Each row has a name. After each piece below comes the name of the row it's from. Each question is about the rows just above it. Some pieces are copies with a little noise.

[ 66  99 155 160 153 112 119 146 119] : tase
[130 104 105 137 148 123  90 132 162] : Nen
[169 111  87 107 157 197 173 104 133] : Vin
find: [131 104 105 137 148 123  90 132 162] | Nen
find: [ 66 101 154 160 153 111 118 145 118] | tase

[131 114 129 136 141 129 147 143] = mim
[121 146 110 113 113 137 106 117] = vuba
[155 104 154  71  76 188  82 155] = Dut
[147 103 146 132 142 129 154 135] = vevu
find: [121 145 110 112 113 137 106 116] | vuba
find: [132 114 130 135 141 129 147 143] | mim
find: [147 103 146 133 142 129 154 135] | vevu

[ 69 187 198  98 142 136 116  94 182] -> zagob
[105 153 129 128 115 112 101 150 138] -> zot
[196 102 131 164 176 117 178 122 147] -> Pufil
[132  89  95 121 102  91 105 174  93] -> Ker
[ 97 179 124 127 115 123 111 131 164] -> mori
[105 153 129 128 115 112 178 122 126] -> palom
find: [132  87  96 123 103  90 105 173  94] | Ker
find: [104 152 128 130 115 111 101 150 139] | zot
find: [ 70 188 198  98 143 135 118  95 183] | zagob
find: [ 97 179 124 127 115 123 110 131 164] | mori

[ 90  84 141 168 168 121  89 101  76 102 180 159  81 159 142 183 137 147
 166 168 115 105 100 128 124  94 144 140 133 125 154 173 113 175  72  72
 156 183  87  75 145  87 165  98 136 171  81 166  93 134 144 140 166 181
 146 186 162 123  82 130 117  99 146] -> tad
[153 106 130 149 146 140 144 105 148 169 185 107 148 153  90 141 107  85
  71 128 124 106 162 176 179 113 172  81 154 167 185 132 146  99  87 122
  92 113 154  91 185 179 152 153 116 104 184 147 180 173 141 102 142 143
 163 156  86 180 143  88 163 171  86] -> nem
[118  95  79 130 184  72 109 123  98 179 125 138 155 175 179 134 116 108
 120 129 151 152 166  77  88 150 158 118 102 170 179  80 158 109 137 144
 106  69 113 160  78 138  93  82  69 167 108 134 110 141  74 121  77 106
 109 111 118  93 125 178  88 166  95] -> lonek
[127 129  75  77  97  76 134 105 142 152  90 117 105 174 165  78 167 159
  86 124 132 178 150 114  94  85 143 180 141  71  97 159  87  78 180 147
 101 137 136 151  85 145 181 115  73 119 166 150 106 105  95 146 121 136
 169 161  92 100  83 136  97 155 110] -> dud
[ 86 112 157 128  80 180 117 122 173  73 166 105 164 175 133 186 105 186
 118 175  81 106 137 160 172 156  79 137  79 167 151 142 140 156 152  87
 140 133 179  76 113 105  95  97  76 135 122 114 133  76 139 166 114 124
 115 176 157 121  98 145 183 114 179] -> zuz
[162 173 111  83 136 168 135 160  76  73 117 180 162 102 173 133  75  92
  96 116 172 162 147 142 151  93 161 146  87 185 121 132 119 107 137  97
 152 146 176 169  91  80 163 103 101 140 150 141 175 111 121  73 155  77
 105 128 151 135  77 118  87  96 176] -> Parut
[143 151 157 118 181 171 133 116  93 139 144 185 148 108  89 129 149 141
  97  92  70  91 127 144 157  88 112 145 134 162 145  82  94 119 155 103
 132 120 170 161 171  85 182 150 130  93 177 105 146 113  86 147 105 172
 175 150  88  79 105  83  91 104  94] -> nema
[ 86 112 157 128  80 180 117 122 173  73 166 105 164 175 133 186 105 186
 118 175  81 106 137  74 172 156  79 137  79 167 151 117 140 156 172  87
 140 133 179  76 113 105  95  97  76 135 110 114 133  76 139 166 114 124
 115 176 157 121  98 145 183 114 179] -> buvo
[114 178 174  85 147 177  90 131 177  81 170  76 128 168  81  74 179 180
  94 100 151  98 169 108  79 131 144 186 109  82 124  82 107 143  89 186
 113  93 150 163 104 168 133 114  96  79 109 173 118 185 119 172 131 129
  96 120 168 148 144  93 104 135 167] -> zeg
[ 86 112 106 153 120 102  96 104 177 118 108 171 154 107 161 179 164 127
 139 185 183 181 178 137 174  84 148  77 120 147 186 137  98 142 121 134
 183 181 142  89 175  87 146  79  77  94 116  73  81 122 165 164 144 164
  74  84 107 125 138 119 121 149 127] -> siv
[104 120  77 106 142 177  91 145 121 181  98  88  71 149 142 104  81 184
 177  85 141 131 180 180 156 136 114  94  91 101 180 146 160 136 173 137
 161  97 150 131 168 104  73 110 170 107  76 140 152  98 104 184  83  85
 115  90 143 138 114 170 128  83 155] -> Bidip
[186 114 104  78 159  83  77 127 150 185 137  71 151 185  99 101  85 103
 121 122 102 129 137 130 171 144 158 115 149  74 105 123 187  86 151 151
 175 155 112 100  86  94  85  79 166 165 154  72 125 104 130  85 120 165
 131  73 175 150  97 169  87 183 173] -> mimaz
find: [164 174 111  82 136 168 135 160  76  73 116 179 161 101 173 134  75  92
  96 117 173 162 147 141 151  93 161 147  86 185 120 133 118 107 138  97
 152 145 175 168  90  80 163 102 102 139 150 141 176 111 120  74 156  77
 104 129 152 135  77 118  86  95 176] | Parut
find: [154 107 129 147 147 138 145 106 150 169 186 106 147 153  91 142 106  85
  71 131 125 104 162 176 180 112 171  80 156 168 186 132 147 100  85 124
  92 115 155  90 185 177 150 153 116 105 186 147 182 174 140 104 143 142
 163 155  85 178 144  89 163 171  86] | nem
find: [ 86 111 158 126  79 177 116 124 172  73 165 104 165 176 133 186 104 185
 117 176  81 106 137 159 171 158  81 138  80 166 150 142 139 155 152  88
 140 132 179  76 115 107  97  97  75 134 123 115 132  75 139 169 114 125
 116 175 157 123 100 145 182 113 179] | zuz
find: [118  95  80 128 182  73 111 124 100 180 125 138 156 174 178 133 119 107
 121 130 150 150 167  77  88 150 158 120 101 171 180  81 159 109 138 144
 106  67 114 161  78 137  92  80  67 167 108 132 110 142  74 122  77 107
 108 111 119  93 126 177  86 167  93] | lonek
find: [187 115 104  81 159  87  77 128 149 186 137  71 151 185 100 101  87 104
 121 122 106 129 137 130 172 144 158 117 150  74 108 122 187  87 153 151
 176 156 113  99  87  96  84  80 166 165 153  72 124 104 130  84 118 167
 132  74 174 149  99 169  87 183 172] | mimaz
find: [ 87 111 105 150 120 102  98 104 176 118 108 172 153 107 159 179 165 127
 138 185 184 181 178 136 173  82 148  77 120 147 187 138  98 141 123 133
 182 181 143  90 175  86 144  80  75  97 117  72  80 125 165 164 143 164
  75  85 106 124 139 117 121 149 127] | siv

[ 61 171  96  82 190] -> ripa
[ 91 150 112 105 157] -> zemaz
[121 169 130 123 119] -> Fosur
[ 99 152 138 116 129] -> ver
[121 169 145  89 176] -> pire
[ 91 150 112 115 130] -> fufu
[149  87 119 166  84] -> zipop
find: [ 99 152 137 115 130] | ver
find: [ 60 170  96  82 190] | ripa
find: [ 90 150 113 105 157] | zemaz

[135 108 151 131 107 148 120 141 126 131 129 147 109 118 126 122 127 111
 100 145 135 140 102 134 127 145 118 115]  Moge
[ 91 137 138 123 130 145 127 120 136 134 121 156 114 139 152 120 144 108
 139 131 147 103 108 168 110 132 137 140]  Siku
[ 83 139 132 131 118 139 128 109 137 155 141 170 149 132 130 135 140 101
 124 106 142 117 112 155 139 133 136 167]  Furib
[ 94 130 135 132 112 140 119 113 134 147 139 162 146 128 124 131 133 104
 116 110 140 134 110 145 145 135 135 159]  sisi
[118 137 112 133 136 112 134 116 130 138 135 123 144 132 118 127 130 136
 144 108 123 128 153 122 147 119 129 147]  Vel
[ 73 156 133 120  97 197 137  93 121 160 143 173 149 107 126 134 127  66
  90 114 160  93  59 165  98 141 143 181]  benoz
find: [ 93 129 135 131 112 141 119 113 134 146 140 162 146 128 124 131 133 104
 116 110 141 134 111 145 145 135 135 160] | sisi
find: [119 137 112 133 136 112 134 117 130 138 134 123 144 132 118 127 130 137
 144 108 122 128 153 121 147 119 129 147] | Vel

